Rotation paths and how fast each direction turns (degrees per step):
Each turn is a multiple of 5 degrees from 10 to 175, or 0.
Each row of a path follows its step; steps can be skipped.
Rotation 1:
step 0: [-14 -12 -17 5 8 -13 3 -11 1 -4 -19 -4 22 -19 -28 3 14 -8 -14 -10 -31 13 23 -21 -31 -21 -16 7 9 -15 1 19 -28 1 -17 35 -43 0 -17 9 -21]
step 1: [-13 -1 5 19 2 -22 41 23 -27 33 -27 13 -10 -8 1 -6 -2 -21 11 -4 9 23 -11 -25 5 -33 37 -16 -5 10 2 20 -10 3 20 -3 17 18 16 -20 -2]
step 2: [-2 -4 12 -8 8 -1 0 9 -33 -19 26 -13 23 5 1 -13 -3 -38 34 20 -11 -37 -4 32 13 -16 -13 -24 5 9 1 -1 -13 -2 12 46 -5 9 -4 -5 21]
step 3: [-17 -17 -5 2 -37 -21 7 5 50 16 34 41 15 -11 -16 8 11 9 27 13 0 -5 6 -3 0 -10 -17 22 28 -6 -16 17 -20 -15 3 4 9 19 2 1 -4]
step 4: [6 10 37 5 10 7 54 -20 2 -3 10 37 -8 5 -11 19 -11 -6 -16 -9 -8 6 10 9 -17 -8 -8 -23 1 16 23 12 -18 11 17 -1 -8 -45 -17 -9 -17]
step 5: [29 8 -20 32 3 -12 2 16 -12 20 -25 -5 35 -15 6 0 -33 -5 -18 27 4 1 5 -7 26 27 -19 -24 31 -13 1 7 -22 -7 32 22 -5 0 6 9 -6]
step 6: [16 12 9 -13 -4 -18 -2 -26 13 -3 14 -2 12 16 13 -4 9 -25 4 16 -7 12 23 -39 -36 -22 -4 -28 -15 -3 -15 17 -32 11 -3 -1 7 45 -4 20 26]
step 7: [5 32 31 -5 45 1 2 7 4 39 8 17 16 -2 -11 15 -4 -3 22 -2 20 -24 31 11 17 -22 28 15 14 12 -19 -14 -10 13 6 0 23 1 7 -15 -11]
step 8: [27 -13 8 19 3 4 -14 21 -8 -6 17 9 25 -10 14 0 10 -8 -9 6 -32 14 17 39 -25 -10 -50 25 -11 6 16 -1 -16 1 18 16 9 1 21 -1 -26]
step 9: [-10 -36 -7 -21 -3 11 17 17 12 -3 1 3 11 4 7 20 -3 10 -19 6 23 33 16 -40 8 -4 13 14 -3 -6 8 16 -38 -5 30 16 27 4 -38 -9 -11]
step 10: [-15 20 25 0 26 -28 -24 -9 -11 23 3 -8 -13 -17 14 -18 -46 -14 -3 -14 8 -6 -16 -18 -15 -18 -13 -6 -5 29 10 4 -31 5 9 30 -12 -24 -11 -14 15]
Speeds:
[-3 1 -5 11 1 -3 6 5 -8 -8 -1 -1 -6 -4 2 11 3 9 -13 -2 -6 -5 6 -1 -4 0 -3 1 5 -4 5 5 -2 2 -1 -3 5 -1 -5 -6 -4] : 85
[-7 -11 0 -1 -3 0 1 -9 6 -4 -3 8 2 7 4 3 -3 3 1 0 1 11 3 -4 -3 -3 2 -5 -2 -10 -4 0 0 6 -5 -2 4 5 6 -13 0] : 130
[5 -7 0 -4 -1 4 2 -3 8 7 -3 5 5 -5 1 3 7 -1 -9 5 0 4 0 0 0 -1 -3 5 -5 -6 9 2 8 -4 5 3 -6 -15 -2 -2 -8] : 80
[0 2 -5 3 4 1 2 4 11 -4 -2 1 -1 -7 2 -3 -3 1 2 -1 2 -2 -4 -12 10 -4 4 4 11 -3 4 0 5 -3 6 -2 13 0 11 3 -4] : 175
Rotation 2:
step 0: [7 -13 -17 -29 17 25 -5 -12 8 2 -21 -11 -23 12 9 -5 -6 -24 3 3 9 -10 -18 -4 -15 -1 25 9 -15 31 -21 -15 -42 -2 20 14 10 19 33 -8 7]
step 1: [3 -18 -17 -2 33 40 -22 -10 10 29 6 -8 -26 -5 1 5 4 -16 7 -21 1 5 20 -24 -1 7 23 -13 0 26 -15 2 -25 7 10 -18 5 14 37 -1 3]
step 2: [11 -20 -33 -5 23 8 -3 -27 20 9 -22 -13 -39 -4 22 12 7 -13 2 -9 1 18 -1 1 -15 3 7 -1 -10 1 -25 30 -25 -3 -9 14 -3 21 39 -7 1]
step 3: [0 -5 -18 -14 11 21 -10 -7 12 -24 -3 6 -37 -9 8 13 28 -16 9 -22 2 22 -3 -14 6 13 28 -8 10 4 3 15 -13 -30 4 -8 4 11 52 0 16]
step 4: [9 10 -16 4 12 -7 -5 -16 4 6 4 1 -32 -3 -18 4 17 -24 4 -19 -27 19 -3 9 -11 7 23 -4 -4 -10 -2 3 -22 -1 -1 13 -22 -4 65 -15 -2]
step 5: [-3 -7 -34 -23 -9 12 5 1 16 -2 -6 10 -13 7 6 -6 12 -39 -18 -28 -9 21 -21 -3 -22 36 21 -8 -8 -14 2 -13 -7 -5 7 3 5 -3 44 -13 6]
step 6: [24 -7 6 -17 13 24 -12 2 -5 5 -14 23 -13 -15 -2 -21 13 -17 -12 -22 -32 5 -13 -26 -19 17 7 -11 -5 -17 -10 -17 -21 11 -3 -1 -9 1 54 10 -3]
step 7: [20 -1 -18 -15 -9 17 -9 -23 -6 27 -23 13 -10 13 1 -8 16 -14 -15 -38 12 13 -29 -14 -8 22 10 -29 8 -14 -29 3 -16 8 -11 4 -4 -12 28 -4 -21]
step 8: [2 -16 -3 2 -5 20 10 -19 8 -1 -37 20 -13 16 -13 -16 31 -2 -25 -15 -21 19 -18 -32 -1 21 2 -28 -5 0 1 19 -31 -5 -7 -6 3 10 29 21 -3]
step 9: [11 9 -3 -13 -14 17 1 -26 -3 27 -24 30 -35 9 -4 4 28 -4 -26 -2 -17 8 -6 8 12 16 -6 -27 23 2 -3 -2 -31 -21 -13 -7 -27 -6 22 -4 -1]
step 10: [-3 -3 -15 2 -2 10 3 -18 -14 9 -9 17 -22 30 -4 -5 33 -23 -27 -3 -28 12 -24 -2 -2 22 16 -29 -6 30 2 -10 0 -23 -14 25 -18 13 12 15 -7]
Speeds:
[-11 -3 -9 3 -6 0 3 1 2 -5 3 0 4 -3 4 -5 4 -6 -12 -6 5 7 4 -3 -1 -7 -13 6 -3 -1 -1 3 -6 5 3 8 -3 5 -2 1 3] : 125
[1 7 4 6 -12 -9 -7 4 -5 -1 -2 -5 -1 -5 6 -3 3 -6 7 -2 5 -4 -10 -6 -1 -9 5 -3 6 2 -1 6 -2 -3 -3 3 5 4 5 6 -5] : 90
[-2 -5 1 -7 0 9 5 5 -6 8 0 -3 -2 -6 3 3 3 -10 -7 -2 -7 -9 4 6 -10 -7 1 0 1 1 0 4 11 2 -8 -3 4 3 -1 4 -2] : 80
[-7 -2 2 6 -2 -3 0 2 4 -7 5 0 -2 -12 0 0 -4 6 -2 -5 6 0 -3 7 1 6 11 2 -6 -5 -6 -2 6 3 -12 -2 -4 3 8 -3 7] : 35
[0 5 -1 -6 4 5 -7 3 2 1 2 1 7 -5 7 -13 -8 -4 4 -3 1 -5 -1 0 -6 6 5 -4 -9 1 1 -5 -9 11 0 3 1 -5 -7 3 -4] : 60
[9 -6 3 1 0 -1 -2 1 -3 -5 3 6 11 4 -9 4 1 -9 -8 0 2 -8 -6 0 3 -2 -3 -4 -2 -12 -1 0 -9 0 -9 -5 6 -3 0 -5 2] : 35
Rotation 3:
step 0: [-20 5 17 -3 -36 21 2 -5 -17 -14 -26 -31 -9 8 15 1 10 8 8 -25 -5 -4 -5 15 7 -40 11 -14 9 -10 13 9 4 -4 -4 3 -3 17 -21 20 -1]
step 1: [14 -17 1 -18 13 16 -7 11 -22 -2 13 -24 -1 -3 5 8 1 -21 29 -17 9 4 0 2 -9 0 0 15 22 -32 -7 8 -19 -27 8 -23 -33 -14 -3 -3 -24]
step 2: [29 -18 8 -18 13 9 -22 -1 3 -31 -25 -10 -7 -22 15 17 22 20 22 -3 -6 -24 -7 -4 3 8 -8 18 5 37 4 -21 6 -4 3 0 -9 0 -8 11 3]
step 3: [18 14 19 29 -8 -8 12 -3 -4 27 5 -26 25 -35 -1 27 -14 10 25 -10 -10 10 8 -16 2 20 16 5 -4 2 2 -29 14 3 5 -3 2 -13 -2 7 -14]
step 4: [14 19 14 24 -3 -4 -25 -19 -4 -16 -9 22 -22 -17 -12 27 15 -11 4 -9 21 5 11 6 -6 6 4 8 -4 -24 6 13 20 17 20 1 18 23 -28 -2 0]
step 5: [18 -11 -13 -7 3 -27 -26 -24 -7 18 -10 9 22 -1 2 11 -10 19 6 16 5 -16 15 -2 8 9 22 -22 22 -37 12 12 -9 15 -8 -15 -6 16 21 6 -10]
step 6: [25 5 -30 0 -1 9 7 -17 18 -29 27 12 -4 8 6 5 14 6 4 -3 -22 4 -27 -10 18 8 9 4 26 -4 25 15 11 -9 -2 15 32 11 17 3 -14]
step 7: [-26 -15 0 -10 4 -4 29 -14 0 -15 17 -13 19 -2 -4 -6 -5 12 -5 12 -4 2 3 -1 -25 42 23 27 -11 -11 -2 19 32 3 -10 3 -7 16 13 15 3]
step 8: [-8 18 0 3 -14 -23 -2 2 -2 -3 17 2 -21 3 0 -14 -14 6 4 -22 -11 -14 -7 13 -24 -7 15 -4 22 28 5 30 24 9 36 -21 -2 -2 9 8 29]
step 9: [-3 -15 -5 -7 5 -7 -6 -22 17 18 14 -1 30 14 21 12 -16 -6 -8 -24 10 8 16 40 25 3 -18 2 -5 12 -12 27 20 -11 6 -12 -16 -7 6 -15 -1]
step 10: [-4 1 -10 9 -30 21 -12 3 41 -18 -7 -29 -2 4 8 -3 -2 5 1 10 -17 -5 -2 22 8 -13 -9 -7 1 18 -10 18 -13 18 21 17 -21 26 -5 10 -26]
Speeds:
[-3 3 -4 -3 -11 2 7 -10 7 5 -4 4 10 3 1 1 9 4 5 -4 -6 5 -4 2 11 1 0 0 -1 2 1 -9 5 -3 1 5 2 -8 -3 0 -3] : 110
[3 9 -3 -7 1 3 -3 3 -13 1 -4 7 6 2 0 -9 -4 0 -1 2 7 3 6 10 4 1 -2 -4 11 0 4 -1 4 -5 8 -2 -4 4 -6 -2 -3] : 90
[2 8 7 9 0 -2 -8 -1 6 14 0 -1 1 1 4 4 -3 -4 -10 0 0 -5 1 12 6 -3 0 2 -4 -4 -3 -4 5 8 4 -3 2 3 -3 -4 6] : 70
[10 -3 -6 -7 7 4 8 -8 6 -6 -2 -1 -3 2 -3 1 -3 5 -2 -1 6 2 4 4 0 -1 -3 2 -16 -5 4 -2 0 -4 4 -4 0 4 -6 -2 9] : 145
[4 1 -3 -13 0 2 -4 1 -2 -2 -2 -9 0 -3 -4 -5 -1 -5 -6 4 -13 -2 -8 2 1 -1 0 14 7 -11 -1 -5 1 -2 -4 2 2 1 3 1 5] : 70
Rotation 4:
step 0: [17 -9 15 1 -1 25 24 -21 5 23 8 28 -7 30 10 -15 -15 -15 -8 -20 1 -2 -8 -16 -30 -30 10 27 -4 14 1 -4 -4 10 8 -25 -6 -6 -9 -28 -22]
step 1: [5 -29 28 -6 -24 -33 -3 -4 0 23 12 -5 -25 4 -3 -20 -1 14 7 15 10 -10 -27 -5 16 -22 21 16 -8 28 0 -5 -18 -19 -7 13 9 21 -12 4 25]
step 2: [-28 9 -17 -7 -3 9 -10 -4 9 -11 6 5 15 26 16 9 2 8 17 -8 7 -8 -10 -24 -5 40 19 34 -25 20 -20 21 -15 -16 -16 15 -9 -11 -24 14 10]
step 3: [-6 4 -14 -10 -43 30 -1 11 6 32 43 -24 29 5 6 5 2 -8 -6 1 20 -1 29 16 2 -26 18 6 4 -4 -18 5 -2 -5 -1 12 -6 -3 -2 0 -21]
step 4: [7 21 28 38 -30 1 15 -33 -7 -14 15 -1 2 -21 -6 8 24 12 9 -1 26 3 -1 -42 21 -9 12 -17 16 -4 -1 4 4 6 -6 -1 -15 6 -16 0 -1]
step 5: [20 16 23 -2 -10 0 33 -18 -3 31 -3 19 13 21 9 -12 -9 -1 -1 -1 9 20 10 -27 -10 31 -20 3 -6 6 5 -6 -27 -17 13 -7 25 -32 8 -10 -11]
step 6: [-10 10 23 -30 4 -20 -1 0 14 25 -16 -22 0 7 -9 -3 11 -10 -13 16 39 26 -14 0 1 -14 8 14 20 25 -11 -9 -9 -14 -10 -7 11 27 15 34 0]
step 7: [-21 -5 -18 -12 35 14 13 -4 13 -19 4 1 21 3 8 27 14 -2 6 7 35 22 -18 -32 2 -9 7 4 -32 13 20 20 -16 -7 -4 7 -15 6 -10 -24 2]
step 8: [6 7 2 -6 -4 17 3 2 2 18 57 5 -6 -19 22 11 6 7 -13 24 19 15 0 25 -5 -1 -17 23 -14 -1 -18 -23 -1 4 12 10 19 14 -11 -34 -4]
step 9: [21 12 -1 27 -8 -8 1 4 15 12 -9 5 -17 -41 -2 9 35 8 16 13 5 26 21 -24 10 9 29 24 -4 -2 -8 1 24 1 -19 -3 10 -1 -12 13 20]
step 10: [29 0 2 -16 1 26 16 -2 16 9 -18 20 16 20 32 -5 -2 -7 -18 12 -6 26 9 -12 12 -10 -18 20 8 -3 4 18 3 -8 3 -3 -12 -46 -30 16 -5]
Speeds:
[-7 8 10 -3 6 -6 3 4 -2 -2 -5 -2 -3 -9 -10 6 7 5 2 -4 -1 -7 0 -6 4 -2 3 0 -1 -1 -11 0 3 -2 -7 -4 -9 2 -2 -1 8] : 145
[1 5 -1 -1 -2 -5 -3 3 5 -2 -3 2 0 7 3 5 -3 -1 10 -1 -9 4 1 2 12 -3 -5 2 1 16 -2 0 -4 -7 4 -5 -4 8 5 -7 -4] : 70
[-8 5 6 -4 -9 -7 -1 0 -3 2 -4 -1 -4 -4 9 -6 0 -7 -3 7 -2 0 6 8 -5 -8 7 -4 0 0 0 -3 9 -7 -7 3 4 7 2 -5 -5] : 140
[5 -1 8 -7 -4 4 0 20 0 2 4 0 1 -2 1 -2 -3 -1 -2 0 3 -1 -5 5 -2 -4 -5 -9 -3 6 -8 -3 -5 4 -1 -3 4 -10 -3 -2 -4] : 145
[0 5 -10 -3 -7 2 2 6 0 -2 -2 8 2 -4 -2 -8 -1 11 -5 0 7 -4 -7 3 9 2 6 7 -8 1 -2 3 11 -1 8 5 0 2 5 -2 -2] : 60
Rotation 5:
step 0: [-1 5 17 -36 30 -22 -1 15 0 4 -12 -8 5 11 11 23 14 -14 24 2 6 25 0 -3 4 -18 -11 -9 -10 -6 -6 -9 -5 8 -4 -31 18 22 -18 -18 -8]
step 1: [-5 -16 -16 1 -14 3 -1 -13 -20 3 -17 36 -34 11 1 -14 1 16 -15 -28 10 -22 2 5 -6 9 3 23 -5 9 24 2 -13 -10 7 28 -8 -10 -20 -7 6]
step 2: [15 -21 0 29 -4 -11 4 26 4 -15 11 -15 9 0 -24 23 26 -5 15 23 -5 -2 -9 -8 -1 13 -6 -14 29 -6 -5 10 0 1 32 -15 -12 17 24 -8 -6]
step 3: [27 -16 1 -18 5 -14 -11 -4 14 2 -15 0 -4 -2 23 2 -21 -7 -18 11 -2 16 -17 -9 -19 -7 -11 3 -47 -20 7 -5 0 -10 -14 -2 14 -25 -27 8 -1]
step 4: [-26 3 11 17 -12 4 -7 -3 10 10 1 -7 -16 3 3 -23 8 -10 6 -23 10 -49 5 16 12 6 -14 17 8 4 15 -16 10 21 10 -17 -26 5 5 -17 -23]
step 5: [9 6 -8 6 1 9 -1 1 -5 -9 7 -16 0 -6 -30 45 -6 23 -18 19 -31 21 -40 -12 1 3 -3 7 14 -5 -2 -14 11 -6 -12 17 -9 14 -6 7 11]
step 6: [6 14 21 12 -3 3 10 -16 12 -1 24 -3 2 2 40 -16 5 -19 1 18 16 1 9 38 -23 10 -27 -3 -10 -1 -10 14 -11 9 -4 -5 17 -23 -15 -7 8]
step 7: [-15 14 -15 -5 1 -1 -10 9 -15 22 -17 -9 -3 -13 12 5 17 7 1 -11 -21 1 20 4 35 -11 28 -6 -1 -17 11 -12 31 -4 -1 20 -32 -2 -2 -19 -19]
step 8: [-7 -13 3 5 -35 11 41 -12 -13 -8 1 3 15 22 -5 19 -23 21 14 -4 16 14 -19 -1 -19 -5 -14 26 14 -1 -18 12 16 -1 -7 -4 18 13 5 4 13]
step 9: [5 27 1 -15 34 -34 14 1 -4 -5 12 4 -22 -7 7 -7 26 -18 1 -3 -11 -4 9 18 3 -7 -11 -26 2 -15 14 20 -6 -25 3 -21 1 5 -17 6 20]
step 10: [0 -11 -19 -14 -24 13 -19 17 -22 2 -47 21 -7 -1 18 13 4 22 5 8 30 2 -4 7 0 5 13 0 0 6 0 -12 -11 16 1 7 0 -3 4 -34 -15]
Speeds:
[-4 -10 4 0 5 -4 4 -5 -2 6 2 5 -2 11 -8 5 -7 2 -2 -2 -3 0 -4 4 10 5 -1 6 9 6 2 5 5 4 0 3 -6 -3 6 6 5] : 110
[-4 -2 5 -4 -3 2 5 -2 2 -2 0 -7 6 9 2 4 0 -4 11 5 8 -2 2 5 -3 0 -5 -1 3 8 -7 -5 -8 4 3 -8 -5 0 8 -10 -4] : 175
[4 4 2 -1 0 2 5 -6 -4 -1 -3 0 -7 3 0 3 0 -8 -5 4 -10 -13 9 -2 2 -9 4 6 0 -4 3 9 -9 6 -2 -1 2 -8 2 -4 -3] : 130
[-3 -3 3 12 -5 -3 -2 -4 4 8 -4 5 3 -8 -6 2 1 5 2 0 9 -5 7 -1 3 -9 -11 -6 6 -2 -5 0 -3 7 -1 -2 4 -5 -6 4 5] : 160
[4 6 -2 8 5 -1 -6 4 -7 0 2 2 4 6 -9 -3 -2 -11 6 0 -9 1 7 9 0 -4 -2 -5 2 -3 6 -8 8 1 7 -8 1 4 -1 -1 1] : 155
Rotation 6:
step 0: [5 -33 35 -18 -18 -3 29 10 -4 11 -4 -28 0 -17 21 12 -1 -9 3 -38 -13 -29 24 2 -8 20 13 2 -12 -2 4 2 -5 5 9 -6 -3 16 -7 0 11]
step 1: [-16 -11 13 6 0 -34 -11 -1 0 -15 16 -5 19 3 30 16 -12 16 -1 9 -13 29 -5 4 5 2 -24 14 10 13 -1 -6 11 29 -1 -1 -22 25 11 23 34]
step 2: [5 -2 7 -11 -39 -29 9 -15 -8 -20 13 -18 -6 7 -17 -29 -29 2 0 9 -8 25 -2 12 -3 6 -9 5 0 -17 -18 0 -8 -9 -33 20 -5 -14 9 -13 -19]
step 3: [17 22 10 8 16 30 -6 1 3 -3 -1 14 19 2 -7 2 -27 -17 21 12 7 9 -12 9 21 -25 -8 0 6 -20 -38 21 11 -8 21 -1 -28 -21 7 -11 -1]
step 4: [23 8 -11 3 8 5 26 23 15 13 -31 -12 -20 -20 0 -17 -13 7 6 -3 15 -17 9 9 -8 -1 8 -33 32 7 15 1 14 -13 12 15 4 -6 26 20 -20]
step 5: [-10 -14 -7 -15 -7 13 8 28 4 15 11 8 -13 21 16 27 21 9 9 -11 21 -9 -5 -14 -20 -22 9 8 -34 9 -1 8 17 15 14 26 -17 11 7 24 -11]
step 6: [-6 -23 24 -10 -16 -17 1 2 2 -22 4 -30 -15 -2 19 22 -8 9 19 5 -14 1 11 -4 -2 18 18 10 1 20 18 20 26 27 -1 -22 27 -2 -16 -15 -16]
step 7: [-18 -19 12 -24 -17 9 -22 -12 6 -25 10 -15 -3 9 4 -4 -15 -23 -16 -19 17 20 -11 21 -2 -2 -24 -2 16 9 -19 -5 8 15 -3 1 -4 -1 -12 -4 49]
step 8: [39 5 0 -5 -23 14 7 -34 21 -6 16 13 -6 0 24 -30 -25 -1 4 13 -18 31 -3 -6 11 2 -21 -2 2 -3 -3 -15 -11 -10 -2 -10 9 -2 28 7 -7]
step 9: [5 -2 24 -11 7 1 28 6 3 -4 -23 30 5 17 -17 -7 -8 -31 13 -6 6 -24 8 0 31 -17 8 -2 -2 -29 -6 -1 1 -6 -9 8 -29 2 36 5 0]
step 10: [3 -8 -12 -2 -2 1 10 47 1 19 -12 3 28 -18 21 2 -12 22 15 24 -3 0 21 21 -2 19 26 -11 -1 10 10 2 -3 9 27 15 -22 -6 22 -6 -3]
Speeds:
[3 -1 2 -2 7 -2 -6 7 2 6 -1 -7 3 -10 -4 -2 -9 1 -3 -10 -2 9 -5 -3 8 -3 3 -7 -3 7 4 -9 3 -1 6 4 3 -1 -2 0 8] : 110
[4 1 0 -13 -3 7 -1 0 4 -1 -2 6 14 2 0 -1 3 3 -4 -1 -1 -1 10 -4 8 4 1 2 2 -4 7 -6 -7 11 -6 -2 3 2 3 -4 5] : 35
[-1 4 5 1 -6 -3 -2 -6 1 9 7 -1 -4 3 3 9 0 -10 -8 4 -4 3 5 2 3 8 4 1 5 -5 -3 -14 10 -4 -1 -1 -2 1 2 0 2] : 55
[-4 2 4 1 -2 -4 -12 -5 -6 2 -4 -4 6 7 6 -11 2 -4 -1 2 5 -2 4 -11 5 3 6 2 3 2 -3 4 -3 -4 10 8 6 3 -1 6 -3] : 0
[2 -6 2 -2 1 -8 -2 0 2 0 3 0 4 -4 -1 7 -1 -9 9 -2 2 -8 4 -1 13 -3 3 -5 -2 -6 -3 5 0 0 4 -10 -2 -2 -9 -9 -7] : 115
